In the rows, 128 means zero.
Each path below is one point turned by a fixed rotation once a step. After each direction that follows a path, write how fast that rotation turns it, in degrees a step (0 if it stays still).
Each turn is a multiple of 5 degrees from 10 to 175, or 0.
Each row of a path follows its step; steps can be skipped.

step 5: [126 128 122 130 117 119 130 128 121 131 133 136 134 123 125 121 119 133
 133 136 126 122 131 128 119 117 131 123 128 119 134 129 122 123 128 130
 127 131 133 131 140 111 131 128 121 126]
step 8: [135 127 129 124 123 138 126 133 126 115 128 129 134 127 122 127 124 116
 124 142 130 124 125 131 120 128 132 123 118 135 132 127 122 131 143 129
 131 128 123 126 129 130 120 116 132 127]
step 13: [132 133 138 133 134 128 131 126 125 128 123 127 133 127 138 133 141 140
 122 137 134 129 129 129 121 141 125 124 125 128 130 134 124 138 118 121
 131 127 121 121 124 128 140 122 126 127]
step 15: [126 129 122 133 129 122 133 121 130 130 119 132 126 124 108 129 136 128
 124 126 119 122 120 124 131 133 119 128 129 140 139 129 127 127 134 119
 133 128 132 127 131 124 127 137 134 119]
step 17: [129 144 137 138 128 130 124 136 124 125 131 127 126 126 126 131 120 119
 123 121 134 121 130 127 128 129 124 134 124 119 132 145 122 128 132 126
 140 127 131 136 127 136 132 122 125 127]
step 20: [128 127 124 127 123 136 116 131 120 129 132 121 121 137 130 122 131 122
 131 126 115 129 118 133 130 143 123 135 124 125 128 135 135 128 132 131
 121 130 132 122 122 122 139 127 125 135]
step 21: [123 121 123 124 127 131 116 127 128 123 127 133 128 138 116 129 130 126
 138 114 134 128 125 128 119 129 137 121 114 122 124 132 125 119 129 122
 134 127 127 126 135 132 132 134 132 129]
step 23: [119 125 124 132 135 119 123 127 124 121 126 129 129 125 142 133 120 127
 136 125 122 122 130 133 126 123 113 120 134 122 122 139 131 131 127 132
 124 134 124 118 132 130 122 126 118 129]
step 27: [125 126 135 118 131 129 135 111 127 117 127 133 124 131 125 138 127 138
 131 135 125 124 136 126 122 133 134 133 128 124 129 140 123 129 131 135
 126 122 136 124 120 135 128 131 127 134]
Directions:
[126 124 130 129 127 130 130 126 127 127 128 128 132 129 123 127 131 127
 128 128 124 128 125 127 129 128 128 129 124 127 127 128 129 127 125 129
 125 132 129 129 126 126 129 127 131 128] : 65
[130 129 130 129 128 130 131 129 129 128 128 130 130 129 128 129 131 125
 129 132 133 128 131 128 127 126 128 127 126 124 126 132 125 128 129 129
 130 129 125 126 125 128 128 129 129 130] : 80
[130 126 126 127 130 128 127 126 129 131 130 130 130 129 132 127 131 127
 128 125 127 127 128 130 127 131 129 126 126 125 124 127 129 128 126 125
 129 126 127 126 130 125 130 129 125 128] : 40
[128 132 130 128 131 128 133 124 128 130 126 129 130 128 129 128 128 129
 126 127 130 126 131 126 129 132 126 131 128 131 129 127 128 128 125 128
 129 126 129 129 126 127 127 130 129 127] : 25
[127 126 128 128 130 127 126 129 127 127 127 132 128 126 127 132 126 126
 131 126 128 127 126 125 129 131 127 126 129 125 128 126 128 127 127 131
 126 127 130 127 124 132 130 131 126 129] : 10
[131 126 128 129 129 129 129 129 128 130 126 131 132 126 129 126 129 126
 130 127 126 129 126 128 127 125 128 127 128 134 127 127 127 130 130 129
 129 126 130 128 130 130 125 130 130 128] : 100

step 6: [126 132 127 120 132 135 124 143 135 127 114 131 127 133 131 127 114 125
 126 129 137 128 128 126 142 129 133 118 126 137 135 127 121 131 124 119
 120 130 126 130 131 131 127 123 131 129]
step 8: [126 127 123 122 127 122 118 123 125 127 130 130 124 129 131 125 139 122
 126 126 125 122 121 128 122 115 136 136 129 126 113 129 134 128 128 121
 145 132 124 121 129 123 131 129 122 118]
step 9: [119 137 129 127 128 133 130 133 141 137 132 128 127 129 122 131 132 136
 135 117 131 124 122 127 123 119 114 119 122 126 127 133 123 131 136 126
 138 129 127 131 125 136 129 119 131 123]
step 15: [126 128 123 133 119 130 134 133 133 120 127 119 130 119 130 132 127 127
 135 125 122 122 138 136 135 125 120 131 130 124 115 133 134 124 140 130
 122 122 121 132 125 123 142 124 123 124]
step 22: [128 137 137 138 124 127 129 133 138 128 120 128 126 128 124 120 118 132
 124 141 126 126 127 127 132 142 130 137 132 140 129 126 122 121 126 131
 122 129 131 127 129 129 126 114 123 133]
step 24: [137 123 128 124 126 121 135 122 119 131 142 129 128 139 126 126 134 126
 137 123 120 127 122 126 116 122 120 126 130 123 133 124 126 121 130 127
 141 131 118 126 126 119 123 128 132 131]
step 25: [125 134 112 131 128 125 138 138 133 132 127 124 131 135 128 136 125 134
 130 118 125 142 124 126 131 131 125 133 128 135 126 134 128 116 131 133
 134 133 129 133 129 133 140 125 136 123]
step 27: [125 121 137 129 122 109 129 131 119 114 133 131 131 127 126 121 131 123
 121 139 132 122 130 128 130 125 131 126 125 136 132 116 137 127 120 129
 124 129 136 126 126 121 128 130 125 134]
step 28: [125 133 142 117 126 125 131 130 123 134 124 131 128 130 123 122 128 126
 136 135 117 134 116 125 135 127 124 128 130 119 133 131 131 113 119 122
 132 136 124 122 123 127 127 126 132 125]
Directions:
[128 129 127 124 128 124 126 127 130 126 125 130 128 124 129 128 130 126
 128 127 125 133 128 129 130 128 131 129 129 128 125 129 128 126 127 127
 126 126 125 127 128 130 129 130 130 126] : 145
[125 133 130 128 126 127 129 129 127 128 126 128 132 128 128 132 128 126
 125 127 128 128 130 126 129 133 127 125 126 126 128 126 127 128 129 129
 130 131 128 126 126 130 129 127 128 127] : 135
[128 126 130 127 126 126 126 130 126 126 127 129 127 127 123 128 126 126
 130 126 129 126 133 130 130 127 126 130 127 128 132 127 126 127 128 126
 126 127 126 130 126 128 127 128 128 129] : 85
[125 129 129 127 125 127 128 128 129 131 131 131 129 128 127 128 128 129
 132 125 126 131 126 128 130 126 130 125 129 128 131 127 129 132 126 126
 130 129 128 128 128 126 129 129 131 131] : 95
[127 126 130 129 128 126 126 131 130 128 127 125 126 129 127 123 131 126
 128 131 129 129 128 131 129 133 130 128 126 125 128 129 128 130 124 128
 130 130 126 129 130 127 126 128 130 128] : 70
